(in the rows, 128 means zero)
These are runs of 7 systems, one row a step. Runs of the same system follow the same rule from any start.
trace 1, nide:
[[159 106 130 128 119 122 131 124  84 151 146 154  56 105 134 176 179 175
   93 170]
 [117 139  67 121 101 134 125 126 114 101 123 111 112 120 183  91 215 169
  126 137]
 [102 171  70 140 150 146 124  71 165 102 130  97 163 136 153  86 105 139
  136  77]
 [126 136 116 149 150 128 119  95 111 160 175 122 150 143  61 140  80  77
  160  73]
 [143 121 171 185 107  99 146 168  68 133 149 117 104  99  75 138 104 106
  158 166]
 [152 125 118 123 133 109 159 139 102  98 115 114  78  67 155 159 113 187
   83 185]
 [109 121  37  77 145 104 131 118 126 136 113 112 116 127 159 157 197 154
  105  95]
 [107 169  90 164 127  93 142 130 167 137  98  98 148 151 137  73 154 110
  192  72]
 [181 161 138 141 158 126 151 100 157 146 137 140 122 103  96 100  23  94
  156 104]
 [171  88 131  79 118 114 125 167  67 145 154 133 119  99  59 165 102  73
  113 138]
 [115 113 145 144  89  74 137 213 117  85  67  88 136 100 134 138 161 154
  101 174]]
trace 2, Gosu (11 x 20):
[[131 148 110 104 159 107 150 146 206 122  76 151 133 109 166 124 111 145
  106 127]
 [165 141 123 102 136 115 129 167 178 163 124 165 133 108 107  84 114  78
  150  91]
 [149 126 173 135 127 165 103 133 109 113 179 154 128  96  77  78  87 102
  150 133]
 [111 107 162 113 172 160 104  83 112 105 166 165 112 109  89 165 114 166
   97 141]
 [ 93 124 159 139 156 109 109 131 158 138  81 185 134 141 120 184 176 155
   98 142]
 [150 154 150 168 101 136 125 157 205 150  88 169 124 142 178 101 146 131
  101 151]
 [190 128 110  97 112 178 105 103 174 161 165 156 119 143 141  69 128 112
  105  88]
 [134 100 159 106 106 162  58 121  81 138 175 130 157 152  69 112 157  97
  127  89]
 [ 88  95 209 169 107 150  90 127  92 118 172 100 144 148 139 165 122 178
   93 153]
 [107 114 120 139 136 129 153  90 150 180 135 140  95 180 195 201 166 180
   93 132]
 [139 146  89 144  77 121 128 132 134 167  73 145 138 195 172 116 215  81
  143 132]]
trace 3, Gosu, 11 rows:
[[110 117 157 119 116 169 111 104 130 140 168 137 133 175 148  84 181 138
  173 105]
 [107 128 170 119 124 162  88  76  93 127 127 111 164 180 159 125 132 138
  154 114]
 [127 121 153 103 111 138 106 118  85 158 111 114 155 165 194 180 114 126
  117 138]
 [127 112 109 102  88 126 145 171  97 168 134 127 127 153 198 158 153 107
  126 157]
 [104 110  93 104  91 150 162 153 113 119 162 111 122 151 181 103 178 119
  158 141]
 [ 89 114 112  92 132 139 148 106 111  95 146  78 144 165 152  99 150 138
  189 105]
 [107 129 148 105 145 107 136 111  87 119 102  73 160 159 151 144 102 125
  191 113]
 [137 147 136 113 134 100 157 141  73 141  98 102 129 117 179 165  77 113
  173 161]
 [125 139  73  88 135 120 175 158  91 123 122 140 108  89 168 147 117 106
  152 174]
 [ 90 129  74  82 142 125 167 165 134  75 122 132 134  93 125 101 144 107
  163 145]
 [ 92 127 136  97 176 110 164 149 165  75 120 111 147 103 109  91  92 135
  186 113]]
trace 4, kuf, 11 rows:
[[126 126 121 134 114 122 112 129 173 123 117  93 151 149 150 108 141 155
   95  94]
 [118 155 153 177 124 140 108 129 149 134 138 144 145 127 116  86 128 118
  154 115]
 [145 138 132 134 146 149 139 112 109 141 164 164 100  98 109 121  97 116
  150 142]
 [139 108 101  96 134 132 122 101  90 145 147 128 119 133 125 178 125 125
  104 125]
 [127 127 114 141 109 109 108 133 122 108  84 103 152 132 125 153 148 134
   84 135]
 [128 150 127 166 121 114 136 154 177 125 115 121 122 106 161  97 126 157
  112 130]
 [113 145 128 155 118 152 140 120 136 158 178 134 122 146 156  99 127 118
  167 113]
 [125 127 124 133 125 148 129 102  70 104 149 127 139 129  87 130 109  95
  154 141]
 [144 119 129 108 156 107 139 107 116 117 112 107 113 105 121 172  80 151
   99 137]
 [110 132 126 139 123  94 124 147 141 168 102 116 134 153 173 172 150 146
  113 116]
 [104 149 110 172  97 115 143 170 135 108 110 131 136 121 136  99 167 109
  152 153]]
trace 5, topal, 11 rows:
[[131  89 140 128 150 125 137 117 154 109 154 148 103 117  57 136 144 153
  100 120]
 [149 115 145 135 119 129 112  98  98 121 102 164  99 137  96 157 172 139
   99 166]
 [161 164 143 154 107 133  84 117 120 131  69 151 142 125 150 122 134 126
   98 150]
 [127 154 118 140 115 146  82 133 158 145 121 140 180 140 141 113 105  98
   97  93]
 [ 90 105 135 143 109 170 116 140 150 108 186 128 171 152 111 110 117 110
  107 118]
 [121 100 157 124 133 166 122 119 140  86 175 135 107 107 111 107 128 175
   94 148]
 [154 117 129  86 142 156 106  80 106 135 137 152  98 128 145 159 147 172
   85 139]
 [138 138 135 128  92 155 102 108  86 151 115 125 138 165 207 150 142 134
  113 158]
 [135 160 138 138 103 148  96 157 130 148 151  99 156 119 202  89  96 138
  129 113]
 [101 121 100  92 141 156 119 132 127 143 209 103 145 120 143 114 100 122
  142  78]
 [ 84  98 118 113 128 156 169 111  94  97 189 108 108 139 143 134 141 150
  159 155]]
trace 6, kuf (11 x 20):
[[147 120 112 127 110 157 127  89 155 114 126 151 130 158 105  97 148 109
  112 117]
 [192 127 154 143 111 144 107 103 128 131 126 135 121 128  96 100  98 116
  105 126]
 [161 132 157 132 122 133  81 134 102 164 155 136 117 101 129 141 114 143
   95 120]
 [ 99 143 108 137 124 149  79 137 102 127 150 145 136  97 141 147 159 146
   88 137]
 [107 154  77 149 125 160 127 100 146  89 124 141 131 118 152 116 142 145
   87 149]
 [148 146 109 165 109 157 144  72 148 128 124 121 129 165 163 109 102 129
  113 132]
 [158 145 158 184  92 143 118 109  88 145 134 109 136 146 133 126  79 102
  134 148]
 [131 140 148 158 123 119 119 149  63 132 155  99 116  84 144 156  78 146
  123 163]
 [ 73 138 101 133 142 123 130 131  97 131 149  99 130 112 185 177 130 172
  118 137]
 [ 63 152  85 162 129 121 160 108 130  88  91 108 154 156 164 139 147 132
  151 142]
 [140 149 126 164 125 111 199 112 154 110  94 104 121 149 152 106  81 119
  177 149]]
trace 7, nide, 11 rows:
[[181 146 126 140 119  93 115 139 119 152 104  87 109  96 150 132 103 154
  101 118]
 [151 133  69 118 117 112 120 165 147 161 139 129 120  97 134 131 142 119
   84 103]
 [126 136  79 143 114 111 148 159 176 103 108 137 140 117  93  88 153  93
  122 121]
 [160 128 128 125 147 119 146  89 161  92  77 140 132 132  73 116  98 114
  120 127]
 [188  99 155  97 117 106 102 102  96 145  97 117 124 150  82 146 131 115
  114 113]
 [171 125 159 149  80 108  95 176 121 149 108  98 131 124 148 110 144 140
   99 130]
 [150 139 107 138 119 146 111 149 192 135 132 151 123 103 158 112 121 157
   49 131]
 [110 116  79 113 125 158 116 117 171 117 136 181 138 149  82 117 181  97
   90 109]
 [131 127 161 168 106 137 122  88 136  81  88 132 149 170  74  85 150 108
  150 139]
 [186 118 189 139 125 151 102  60 106 124 119 118 119 151 118 136  79 153
   95 137]
 [154  97 141 124  84 150  71 138  73 171 183 113 119 139 136 153 167 139
   72 117]]
trace 8, zibe, 11 rows:
[[149 109  97  72 137 102 110 128  95  65 110  74 121  94  68  71 177 144
  154  92]
 [117 174 125 115 185  72  84 147 152 161  80 124 124  79 148 123 157 172
  151  67]
 [123 174 158 196 131 102 127 166 158 212 107 177 133 134 160 168 100 100
  131 135]
 [153 112 142 163  84 146 184 160 117 124 151 152 121 133 114 145  68  64
  118 205]
 [141  70  92  45 128 139 163 133 116  56 133 121 123 113  80 126 126 114
  104 153]
 [119 100 129  69 159  94  93 136 173 103  88 107 142 130  95 114 186 169
  103  69]
 [146 148 193 175 143  91  99 150 178 191 121 126 112 121 139 109 137 170
  138  88]
 [179 150 169 168 125 150 126 123 109 188 156 187  92 108 122 138  75 101
  135 162]
 [154 130 114 106 110 183 118 105 110  73 114 180 143 117 105 127  91  84
   90 188]
 [104  98 115  75 138 149 137 123 180  52 111 117 148 128 150 111 133 172
   76 137]
 [115  89 155  99 148 127 121 110 178 161 160 114 116 171 146 138 164 187
  113  66]]
trace 9, gup, 11 rows:
[[108  98 134  98 129 159 147  84 113 107 124 147 124 177 137 145 165 135
  139 156]
 [143 119 119 114 107 152 153 102 154 123 120 109 123 169 194 116 124 151
  107 136]
 [133 141 119 164  97 134 121 130 123 169 163  86 135 142 179 133  96 135
  111 110]
 [108 150 136 183 106 120 115 136  61 132 143  96 141 119 133 141 111 115
  156 147]
 [ 74 132 132 142 154 131 167 123 101  85 141 124 122 108 128 141 107 140
  169 168]
 [ 92  94 123  91 160 121 184 104 143 128 141 118 117 164 137 157 125 132
  165 119]
 [168 110 134 104 109  93 169 128 129 151  94  79 118 171 163 126 119 118
  158 117]
 [168 143 127 128 116 106 138 172 121 142 136  74 123  88 169 105  66 137
  135 122]
 [ 99 150 124 126 166 102 103 155  84 146 160  99 148  78 109 144  92 117
  168  88]
 [ 96 145 138 120 170  85 140 131 106  99  79 134 136 111  85 127 149 118
  206 126]
 [132 108 152  86 174 102 186 146 208 108 103 153 103 115 118 108 116 145
  157 127]]
trace 10, gup, 11 rows:
[[108 102 119 101 160 108 157 124 140 157 142 138 117 147 112 162 140 121
  152 102]
 [170 118 125 106 104 102 152 142 125 127  78 115 124 148 133 116 144 101
  149 136]
 [155 136 120 113 127 126 136 163 153 119 148 107 126  84 147  98  78 137
  105 121]
 [112 135 114 128 150 110  88 126 107 157 152 117 145 111  88 145 125 112
  142  72]
 [132 145 143 144 135  95 123 124 111  99  62 141 122 114  91 114 168 125
  164 148]
 [127 119 131 100 163 132 163 150 198 114 140 175 103  95 130 117 112 153
  111 142]
 [149 102 120  85 126 130 104 123 140 185 141 150 144 171 103 151 142  86
  117  73]
 [187 142 137 136  80 118  90 139 109  97  59 109 148 121 124  83 150 113
  112 146]
 [111 144 123 148 152 152  98 151 165 103 182 146 122  57 127 103  99 181
   75 125]
 [ 89 127 127 137 152 132  87  94 105 176 152 178 131 164  75 176 191 102
  145  91]
 [163 132 143 138  91 136 149 111 134  76  40 172 114 154 133  98 181 115
  134 207]]
trace 11, zibe (11 x 20):
[[173 139 112 141 111  98 163 124 140 129  90  84 117 135 149 108 101 132
  140 119]
 [156 127 109  98 134 104 121 145  92 161 138  93 125 102 137 164  90 125
  107 107]
 [ 96 129 120 151 122 120  87 161 110 125 140 134 162 107  87 154 131 107
   92 121]
 [ 90 129 130 178 134 116 160 166 162 100 145 150 109  95 102 114 142 145
  134 157]
 [153 116 102 107 154 108 188 104 158 143 114 171  77 137 108 138 152 122
  149 130]
 [193 125 113 112 102 107 122 108 144 133  62 104 146 164 112 115 119  93
  111 106]
 [160 130 153 132 117 110 104 169 124 125 134  71 138  84 151 119  65 162
   89 120]
 [103 114 134 112 161 136  99 150 112 158 191 172 115  84  97 183 124 140
   89 122]
 [ 97 128 135 182 117 149 118 118 168 101 118 196 143 146  63 111 171 101
  114 147]
 [167 124 137 139 137 132 199  99 187  89 107 133  76 129 148  71 119 167
  145 159]
 [198 105 107  45 147 128 129  66 122 174 113 122 100 155 149 161 109 134
  105  87]]
trace 12, lin, 11 rows:
[[180 136 153  79 101 138 111 135  69 185 102 143 133 141 198 161 109  90
  144 156]
 [146 113 172  89  95 157  78 163  65 105 118 124 161 109 157 157  97 117
   83 180]
 [ 91  84 144  75 119 162 116 170 130 132 155 175 136 139 181 182 155 139
   77 170]
 [103 116 152 116 105 117 142 155  95 167  93 157 122 177 184 179 195 107
  154 177]
 [148 143 165 138  96 133 150 153  77 124 109 109 115 117 216 131  98 143
  151 205]
 [162 121 121  46 129 172 124 118 110 156 151 138 127 125 214 152  78 128
   99 139]
 [131 110 154  75 103 134  66 132  71 149  84 137 179 168 139 182 153  93
  103 129]
 [ 79 117 190 162  99 142 100 184 104 101 136 135 148 111 163 154 139 160
   90 195]
 [ 98 121 107 112 131 163 178 131 132 174 177 189  87 144 211 170 151 135
  129 175]
 [159 145 117 109 105 104 143 105  43 156  64 106 131 169 169 166 134  76
  184 160]
 [140 129 171 112 109 137  98 155  83  85 126  60 161  89 187 132  39 165
   94 164]]
trace 13, topal:
[[115 144 102 198 133 112 184 133 136 109 123 157  96 108  93 141 126 117
  127 180]
 [201 141  89 150 128  97 155 115 170 130  81 145  88 105  96 121 115 125
   77 137]
 [169 116 106 154  94 102 119 100 133 147  85 102 146 180  74 139 145  87
   92  93]
 [113 138 165 218  96 112  87 135 129 106 116  97 160 141  75  97 144 126
  122 117]
 [112 159 136 173 166 140  74 120 156 124 156 178 133  75  56 118 122 145
   97 106]
 [116 120  93 144 125 179 125  79 126 115 144 209 123 143  82 167 141  93
   75 163]
 [166 128 142 170  68 167 125 106 148  86  93 141 128 147 152 109 124 141
   56 201]
 [190 128 141 121 107 144  56 108 171 150 121 104 150 132 145 105 104 162
   35  75]
 [ 90 100 140 141  90 179  58 110  93 152 203 108 177 189 121 139 164 112
   94  83]
 [ 81 146 168 180 112 196  90 131  96  75 203 139 135  89 155  78 134 178
  126 178]
 [150 155  91  74 181 195 103  69 142 133 177 182  94  74 178 132  87 178
   78 127]]
trace 14, lin:
[[141 120 133 146 115  84 186 121 110  86  71  60 114 140 140 132 111 154
  150 160]
 [169 125 128  91 141 126 123 127 161 152 153  86 111 110 194 105  90 182
  100  89]
 [155 142 129 100 121 141  42 125 112 183 127 157 153 140 113 120 168  92
  123  71]
 [ 92 143 159 172 108 151  87 159 100  71 125 163 162 102  80 111 149 109
  119 177]
 [ 76 108  99 127 157 157 213 126 181 100 168 173  99 131 152 145 125 145
  117 175]
 [159 122 107 116 124  80 191  87 127 176  68  96 111 201 148 160 141 102
  178 109]
 [189 144 173 161  92 104  82 138  85 112 110  34 143  98 151  90  70 164
  113 121]
 [130 121 107  75 145 195  64 126 152 152 221 168 128  87 142 114 123 156
   63  86]
 [ 65 130 110 123 133 130  90 118  99 139  90 207 163 172  68 168 229  62
  158 127]
 [ 72 148 168 222 115 106 195 161 131  42  90 107 132 108 137 123 102 154
  160 223]
 [161 115  85  97 156 142 226  92 198 184 190 119  68 142 214 140  49 158
  127 111]]

Which system made each of these runs?
trace 15:
[[140  94 102 136 110 155 154 103 133 117 155 144 115 147 108 169 106 120
   58 158]
 [132  95  85 119  89 133 123 108  83 123 130  95 136 161 134 178 159 132
   66 139]]

gup
trace 16, 2 rows:
[[182 118 131  92  75 102 123 173 136 127  72  77 165 157 136  75 129  79
  149 101]
 [ 89 118 163 111 152 101  90 151 135 100 127  77 183 136  81  91 136 128
  176  55]]

topal
trace 17:
[[149 141 190 170 129 134 114 138 164 127 104 173 143 129 100 127  84 112
  109 151]
 [165  95 158 102 108 158 118 116 116 133 121 182 109 147 116 166 143 118
   76 176]]

nide
trace 18:
[[108 120 113 118 125 137 100 182 110  93 158 164 136  66  68 119 149 108
  100 147]
 [126 105  84  90 162 150 136  93 183 107 166 139  97 115 130 128 138 187
   69 102]]

kuf
trace 19:
[[141 106 156 112 103 110 132 139 111 118  86 108 141 156 151 147 133 128
  117 153]
 [152 122 123 101 112 119 142 152 119 149 133 110 102 118 186 126 140 153
  127 135]]

Gosu
trace 20:
[[125 124 102 117 135 121 148 121 150  90 112  96 157 123 127 130  73 122
  103 120]
 [114 124 161 166 132 107 142 131 168 158 127 115 141 160 136 151 103 135
  123 112]]

kuf
trace 21, 2 rows:
[[126 125 126  89 159 130 160 144 128 141 145 183  95 100 119 133 136 112
  174 147]
 [163 115 118  83 129 115 171 122 115 109  77 138 117 136 131 134 115 100
  151 163]]

topal
trace 22 (2 x 20):
[[108 156 182 178 166 136 116 105 124  97 166 125  95  78 122  79 117 203
  174 134]
 [130 157 114 107 179 150 128  45 102 166 104 215  82 139 153 180 156 137
  151 148]]

zibe
trace 23, 2 rows:
[[144 133 143 175  81 128 110 115  89 139  99 120 113 156 165 140 180 146
  110 168]
 [141 138  69 121  93 151 114 107 126 133 133  95 125 145 200 116 163 158
   84 122]]

Gosu
trace 24, 2 rows:
[[102 117 132 120 134 120 136 175 180 157 131 173 155 143 111 138 133  81
  128 110]
 [157  94 155 114  87 134 108 150 134 108 120 123 154 156  79  87 147  87
  127 125]]

gup
trace 25, 2 rows:
[[105 109 139 139  96 171 135 149 165 130 170 120 152 159 199 139 101 146
   66 150]
 [132  76 108  83 118 137 155 114 157 181 160 142 109 197 136 144 180 114
  132  93]]

Gosu
trace 26:
[[132 122 117 108 107 154 156 142 113  79  93 180 146 125 117 146 107  71
  107 210]
 [ 92  77  94  82 126 155 131 131 170  79 158  97 171 151 125 138 111 135
   58 104]]

gup
trace 27, 2 rows:
[[134 139 138 116 138 157 114  94 155  99 105 144 119 127 187 118 139 191
   89 152]
 [107 125  94  95 128 170  91  84 131 149 147 145 151 171 142 135 169 115
  117  86]]

nide
trace 28:
[[149 126 149 118 113 164  76  63 100 122 100 159 164 175  93 143 140  95
  107 126]
 [131 130 155 147 109 147 102 115 151  73  76 127 142 130 161 120 138 182
   61 173]]

gup
trace 29 (2 x 20):
[[137 150 147 150 120 110 107 122  80 135 124  80 143 126 117 106 119 119
  181 100]
 [110 167 129 141 146 104 116 146  68 134 120 123 125  77 151 151 111 135
  157 150]]

zibe
trace 30 (2 x 20):
[[102 149  94 129 143 156 104 132  94 133 175 167 142  95  99 126 124  89
  142 124]
 [ 71 113 141 140 137 152 134 128 142  74 142 145 164 134  95 144 107 121
  105 155]]

Gosu
trace 31, 2 rows:
[[ 95 126 153  97 149 119  60 194 149  95 129 133 183  78  82 105 125 129
  108  91]
 [ 99 163 152 168 154 107  99 142 153 120  51 196 162 113 100 176 128 111
  102 157]]

nide
trace 32:
[[111 122 186 139 106 116 118 156  92 136 111 109 147 152 155 145 142 132
  155 154]
 [131 137 121 119 123 146 153 120 120 145 147 122 106 132 212 138 115 156
  130 154]]

Gosu
